In the data rows, the value 128 means zero.
Here are some points, each followed by its number:
[130 105 101 181 148 118 161 213 132 116 113 114] 0
[ 56  68 131 144  90 109 147 181  86  70  96  64] 1
[ 36 126 142  59 160  86 169 207 179 127 113 255] 2
[ 88 119  96 176 167 123  83 120 130 143 120 125] 3
[110 132 125 138 126 116 145 107 159 137 138 165] 4
[134  74  87 165 104  60 128 165 101  59  90 121] 5
[128  78 153  60 130 116 194 107 139 155  76 105] 6
[106 134 137 146  95  97 170 138 140 161 186 119] 7
[112 138 103 194 195 147  63 135 167 169 159 129] 8
[143 165 120 134 152 133 128 186 214 153 194 168] 9
[122 120 128 176 117 134 174 168 122 115 111  62] 10
[129 150 133 147  87 118 108 132  82  81 149  88] 11
[169 126 112 152 141 167  84  82  95 112  87 114] 12
[160 117  82 150 154  98 143 223 221 146 174 131] 13
[132  33 205  94 128  61 177 137 119 108  61 132] 14
[128 121 111 164 110 159 176 145  98 108 113  86] 15
[129 138 168 130 170  84  84 118 204 132 168 149] 16
[124 255  99 177 187 208  30  89 132 181 222 132] 17
[107 140  76 137  96 181 126 132  92  51 159 126] 18
[124  84 198  52  69 118 212 101 106 108  72 121] 19
[157  99 100 165 130 162 158 147 121 122  91 116] 20
[ 91 108  99 169 135 129  98  93  93 128 117 111] 21
[126  30 101 102  92  64 177 139  91  73  44 107] 22
[147 138 136  82 167 101  57  84 158 168 138  84] 23
[127 133 160 118 146  92 107 116 186 123 154 135] 24
[ 44  85 119 171  92  68 168 165 122  83 101 104] 25
[126 133 115 164 157 139 145 218 146 126 140  82] 26
[150 138 123  57 180  91  43  79 170 183 151 170] 27
[133 131  67 126 136 122 131  95 140  98  81 100] 28
[ 82 103 140 133 114  91 158 176 114 126 117 162] 29
[118 127 107 153 153 144 118 150 194 168 157 143] 30
[162 129 122 177 126 145  98  75 117 103  93 123] 31
[130 133  61  60   8 138 224 114  84  66 106 158] 32
[ 93 183  93 129  75 156 135 135 115 102 162 169] 33
[152  69  69 160 116  38 118 197 108  61 124 102] 34
[110  30 100 115  85  83 186 136 113  83  42  67] 35
[193  76  96 144 221 102  88 140 204 177 116 174] 36
[131 253 121 128 134 202  82  87 117 159 201 167] 37
[143 136 160 108 129 162  67  64 137 112 150 124] 38
[158 164 121 116 150 143 118  77 166 165 143 166] 39
[129 141 151 153  87 131 103 104  60  72 123  95] 40
[  3  70 134 149  83  59 188 199 123  69 103 138] 41
[122 127  68  74  25 143 212 115  99  80 106 158] 42
[195 166 115  74 168 186  86  87 139 132  98 108] 43
[175 138 129 142 118 176 103  48 123  91 100 140] 44
[156 115 153 151 153  95 136 223 217 147 177  94] 45
[127 138  91  83  38 147 195 126 114  90 115 155] 46
[204 155  98  93 154 195  81  85 118 142 119 127] 47
[137 125  71 105 147 163 120 154  96 152 122 142] 48
[155 141 238 191 103 116 119  95 104  95 125 152] 49
[199 156 141  93 136 187  93  96 102 151 142  88] 50
[138 248  96 162 183 206  40  85 134 183 214 128] 51
[126 255 166 132 153 206  63  78 113 169 210 157] 52
[106 134 124 158  90 120 112 107  73  77 125 119] 53
[ 44 105 124 112 126  78 170 208 165 134 133  32] 54
[122  82 115  65 113 120 187 100 123 148  77  69] 55
[138 150 130 177 118 109 165 152 158 142 106 145] 56
[ 77 156 102  94  62 162 145  92  43  85 140 112] 57
[127 147 100 164 105 102 146 117 151 175 202  96] 58
[ 40  91 193 148 106  75 167 180 127 108 113 124] 59
[ 75 163 167  94  65 161 141 101  51  99 144 145] 60
[154 137 136 132 149 131 115  91 148 102  80  98] 61
[194  79 173 144 212 116  91 131 185 168 109 158] 62
[132 203  79  98  73 173 150 109 112 119 160 102] 63
[135  98 116 187 116 161 178 159 111  91 109 157] 64
[178 101  99 139 203 126  80 151 195 137 142 240] 65
[109 137 146 191 191 142  55 124 147 159 145 109] 66
[135 240 228 144 161 178  59  93 102 152 206 135] 67
[108 120 103 161 105 132 100 101  71 101 124 162] 68
New points follow, each followed by the numbers of its three nearest points above, smallest number first.
[ 64  98 213 148 110  82 156 188 106  96 110 114] 25 29 59
[ 83 159 147  30 184 123 138 139 198 114  91 129] 4 6 24
[177  95 157 143 184 126  98 128 152 148 107 126] 24 61 62
[ 86 190 101 122  59 159 138 127  95  89 157 176] 18 33 60
[136 139 142  76 168 107  61  97 159 162 152  88] 23 24 27
[ 80 142  70  96  70 167 154  94  42  81 130 112] 18 57 60
[111 139 125 191 194 150  73 141 183 177 168 155] 8 30 66
[129 140  99 159 170 152  97 146 200 173 159 134] 8 9 30
[125 188  87 109  83 166 140 105 107 118 150 103] 33 57 63
[183  69  97 151 233  77  89 144 226 184 122 178] 36 62 65
[150 138 124  73 172  97  56  80 163 172 142 170] 23 27 39
[155  65  57 163 121  40 118 192 105  64 115 110] 0 5 34
[104 124 132 138 122 110 143 174 126 182 183 152] 7 29 30
[126 108 131 169 116 119 172 172 124 110 110  75] 0 10 15
[142  75  99 147 132  41 141 216 149  93 141 110] 0 5 34
[177 155 134  99 158 171 102 101 140 193 160  91] 39 47 50
[ 89 107 113 171 152 136  80  78  90 130 101 133] 3 21 68
[104 137  75 133  99 192 129 133  96  49 162 134] 18 33 53
[129 181  82  92  71 164 162 109 112 116 142 108] 33 46 63
[164 129  93 193 105 137 113  68  99  89 101 137] 12 31 44
[180 136 129 145 114 185 100  41 119  91 105 150] 12 31 44
[171 146 213  89 156 173  96 119 126 171 137  96] 38 43 50
[125 118 144  45 143 142 170  65 114 170  59 173] 6 19 55
[175 130 124 137 123 175 100  52 120 103 107 135] 12 31 44
[101 129 140 146 100 111 152 158 129 155 206 165] 4 7 58
[177 142 159 106 140 171  96 121 110 178 166 141] 39 47 50
[ 79 116 136 152 104  76 157 124 131  93  92 113] 25 29 59
[ 90 109 129 169 158 139  79  77  97 140  99  57] 3 12 21
[113 181 167  35 137 117  51  90 131 172 177  88] 23 27 38
[117  93 171 146 119 115 139 147 135 114 107 137] 4 29 56
[187 140 165 148 115 190  95  31 118  93 111 132] 31 38 44
[122  75 111  49 117 116 197  95 125 145  53  58] 6 35 55
[140 155 194  96 108 165  66  54 128 105 156 100] 38 44 50
[ 59  85 128 133  88 115 144 168  82  77 105  73] 1 10 25
[149 135 156  91 117 166  69  52 134 101 150 116] 38 44 50
[160 138 158 114 164  89 113 132 115 131 162 140] 4 16 24
[149 127  63 141 110 153 113 134 104 178 195 195] 30 33 48
[105  94 163 146 122 122 132 137 125 108  93 133] 4 20 29
[165 125 143 141 155 111 129 198 207 156 176  99] 9 13 45
[ 54 135 120  35 168 110 151 166 182  99  89 193] 2 4 29
[143 138 107  55 178  96  50  85 169 187 158  88] 23 24 27
[127 138  65 160 149 143 122 171 200 156 173 138] 9 13 30
[ 90 104 100 170 143 136  86  83  84 118  97 103] 3 21 68
[ 86 160 162  89  84 150 126  99  70 113 145 134] 53 57 60
[141 149 113 125 145 137 128  87 162 157 141 149] 4 30 39
[132 135  90 143 130 127 133 105 133  89  82 114] 28 31 61
[138 106 145 100 163 148 116 150  89 167 105 102] 20 48 50
[165 144 134  92 153 167 103 117 133 180 141  99] 43 47 50
[ 22 107 115  72 137  78 172 205 162 103 106  69] 25 54 59
[170  81 104 153 212  79 101 144 213 182 136 169] 36 62 65
[135 140  57 135 134 125 123  91 138  86  78 111] 28 31 61
[139 141 126 127 132 136 125  85 127  91  82 108] 28 31 61
[152 161 127 122 138 139 116  83 148 149 141 157] 4 38 39
[137 119  58  94 145 167 120 148  73 149 107 148] 20 48 68
[148 134  64 100 135 162 104 118 123 133 132 178] 39 47 48
[ 26 112 167  74 150  81 170 204 169 130 117  71] 29 54 59
[115 178 145  38 138 126  65  85 124 170 163  95] 23 27 38
[153 126 120  75 187  91  54  92 178 178 148 178] 16 23 27
[102 121 106 163 102 127  97  97  65  84 112 170] 21 53 68
[125  97 115 179 114 152 172 158 110  86 105 152] 15 20 64
[101 119 100 164 104 127  96  95  66  86 110 173] 21 53 68
[152 125 128  71 171  82  60 100 166 167 146 168] 16 23 27
[151  98 116 140 186 114  97 159 185 132 138 219] 30 36 65
[193 169 137  95 164 185  99  87 152 202 171 169] 39 47 50
[195 150 151 139 127 189  93  33 126 110 115 129] 12 38 44
[129  83 156 129 101  97 153 149 116  95  97 144] 5 14 29
[201 157  59 100 145 190  82  99 112 177 165 147] 47 48 50
[117 141 102  61 120 162 155  68 100 152  73  61] 6 28 55
[169 152 135 100 144 162 109 102 127 173 152 105] 39 47 50
[108 120 115 162 104 130 101 102  72 101 125 168] 21 53 68
[147 155 124  97 120 111 120  92  73 110 134 191] 4 53 68
[196 168 166  88 173 177  86  78 135 122  91  99] 43 47 50
[126 109 134  64 139 128 161  80 108 152  62 171] 4 6 55
[ 84 152  84  74  96 140 126 102  70 127 144 101] 57 60 63
[146 142 122 124 143 135 118  94 133 103  81  88] 28 31 61
[213 162 146  92 151 201  79  91 108 167 150  72] 43 47 50
[142 101 141  80 190 137  81 124 121 169 124  55] 23 50 61
[105 191  99 173  79 184 110 129  97  98 163 161] 18 33 68
[152 146 194 168 163 114  99 197 191 145 184 106] 9 16 45
[104 122 109 145 117 106 145 170 126 182 182 159] 4 7 58
